(in the rows, 128 means zero)
Rotation paths and how fast each direction turns (deg/step)
Each turn is a multiple of 5 degrees from 10 to 175, or 0.
Each row of a path follows its step; steps can be skipped.
path 1
step 1: [133 145 133 128 124 111 125 115 129 116 126 120 127 123 126 121 124 131
 135 131 126 124 144 131 120 137 146 123 128 116 136 130 116 123 126 123
 136 125 135 125 127 113 129 127 112 128 127 116 135 130 119 133 124 136
 120 130 124 126 118 130 132]
step 2: [135 131 138 121 123 123 127 120 132 134 137 133 116 121 120 125 122 118
 127 125 129 119 138 122 130 126 140 133 126 137 125 115 134 136 130 128
 126 123 126 125 139 140 141 111 129 124 131 142 144 123 120 133 133 124
 138 130 122 121 113 134 121]
step 3: [142 119 125 135 137 131 121 132 128 125 131 127 125 134 132 124 124 122
 135 125 137 129 139 138 127 139 121 133 127 124 127 132 128 134 144 116
 106 136 132 131 134 131 133 127 127 144 129 144 122 122 129 116 124 132
 133 129 117 118 135 120 117]
step 4: [125 117 113 125 133 123 132 133 110 123 126 127 124 127 134 136 127 125
 114 132 124 115 119 145 116 129 124 137 135 122 132 122 117 130 128 128
 121 136 111 124 128 135 124 126 136 133 134 126 134 123 144 133 118 137
 130 131 134 133 125 121 136]
step 6: [122 136 132 127 135 117 135 130 122 114 120 117 130 133 133 136 123 133
 141 123 121 125 111 122 137 120 122 128 118 124 130 142 142 134 119 132
 143 132 142 140 131 133 118 134 129 126 134 129 120 127 128 119 136 134
 124 134 118 131 130 131 134]
step 8: [124 118 124 120 128 135 127 129 144 132 141 136 124 128 124 126 130 119
 139 121 129 141 129 132 132 131 136 115 140 127 128 144 138 121 130 119
 128 120 132 125 130 114 137 130 131 111 118 136 127 140 127 130 128 140
 138 125 132 138 130 126 131]
step 9: [139 137 127 122 136 131 132 125 127 122 128 138 119 131 120 119 136 140
 127 127 135 118 127 129 119 129 126 126 122 132 126 142 122 118 145 127
 124 132 117 109 130 112 120 128 120 123 115 127 134 131 130 118 139 117
 128 131 129 126 120 131 139]
step 10: [124 134 135 117 138 123 133 114 127 139 117 125 136 136 129 132 126 119
 111 140 124 129 133 127 120 128 133 120 115 136 124 116 124 120 136 123
 117 113 131 129 131 119 134 114 122 135 134 133 130 127 136 132 125 111
 130 119 129 131 131 126 128]
step 11: [125 128 122 127 123 125 133 121 142 133 119 128 130 127 136 132 134 121
 132 141 125 125 144 137 122 137 121 145 126 120 137 121 128 132 120 134
 130 136 137 134 130 121 140 134 132 126 126 129 121 116 123 115 123 121
 125 119 111 123 112 126 125]
step 12: [134 119 128 116 123 125 129 141 118 120 129 117 111 111 134 117 124 125
 126 123 124 127 134 119 128 119 134 144 121 125 134 122 116 129 114 133
 122 137 124 129 138 135 125 132 122 121 130 129 126 124 135 133 121 127
 119 122 124 116 138 129 118]
Speeds:
[130 129 126 127 131 127 127 127 130 133 131 129 130 127 131 126 126 127
 130 129 127 122 131 130 124 129 129 126 125 131 129 127 127 124 130 131
 127 124 128 124 132 129 127 127 126 129 127 127 127 125 126 127 128 132
 129 125 127 128 128 130 127] -> 45
[128 130 129 125 129 128 131 127 128 130 129 123 128 127 131 131 129 131
 125 133 128 131 127 130 128 131 123 126 128 126 129 127 128 127 126 133
 126 131 130 126 127 128 127 130 130 127 128 130 129 124 131 129 130 128
 127 127 129 127 130 130 128] -> 60
[126 127 129 133 127 127 131 129 126 132 127 132 122 126 126 128 125 131
 127 126 125 127 127 123 127 129 126 128 127 128 129 127 129 127 130 127
 128 125 127 126 127 128 127 132 128 127 128 128 133 124 131 130 128 127
 127 126 126 128 128 127 126] -> 145
[127 128 132 127 129 131 131 128 129 127 128 127 134 129 129 131 130 130
 128 128 129 125 128 127 131 127 127 129 125 128 127 126 130 131 129 123
 127 124 126 128 132 127 128 128 131 130 129 129 132 125 124 127 128 127
 126 131 125 128 131 128 128] -> 95
[129 132 131 130 128 129 130 128 131 127 129 126 124 126 129 124 126 130
 128 127 132 129 127 128 133 131 129 126 128 129 128 128 127 126 126 128
 131 125 127 128 126 130 130 124 129 128 125 126 127 129 128 130 130 134
 127 130 125 129 129 125 130] -> 55
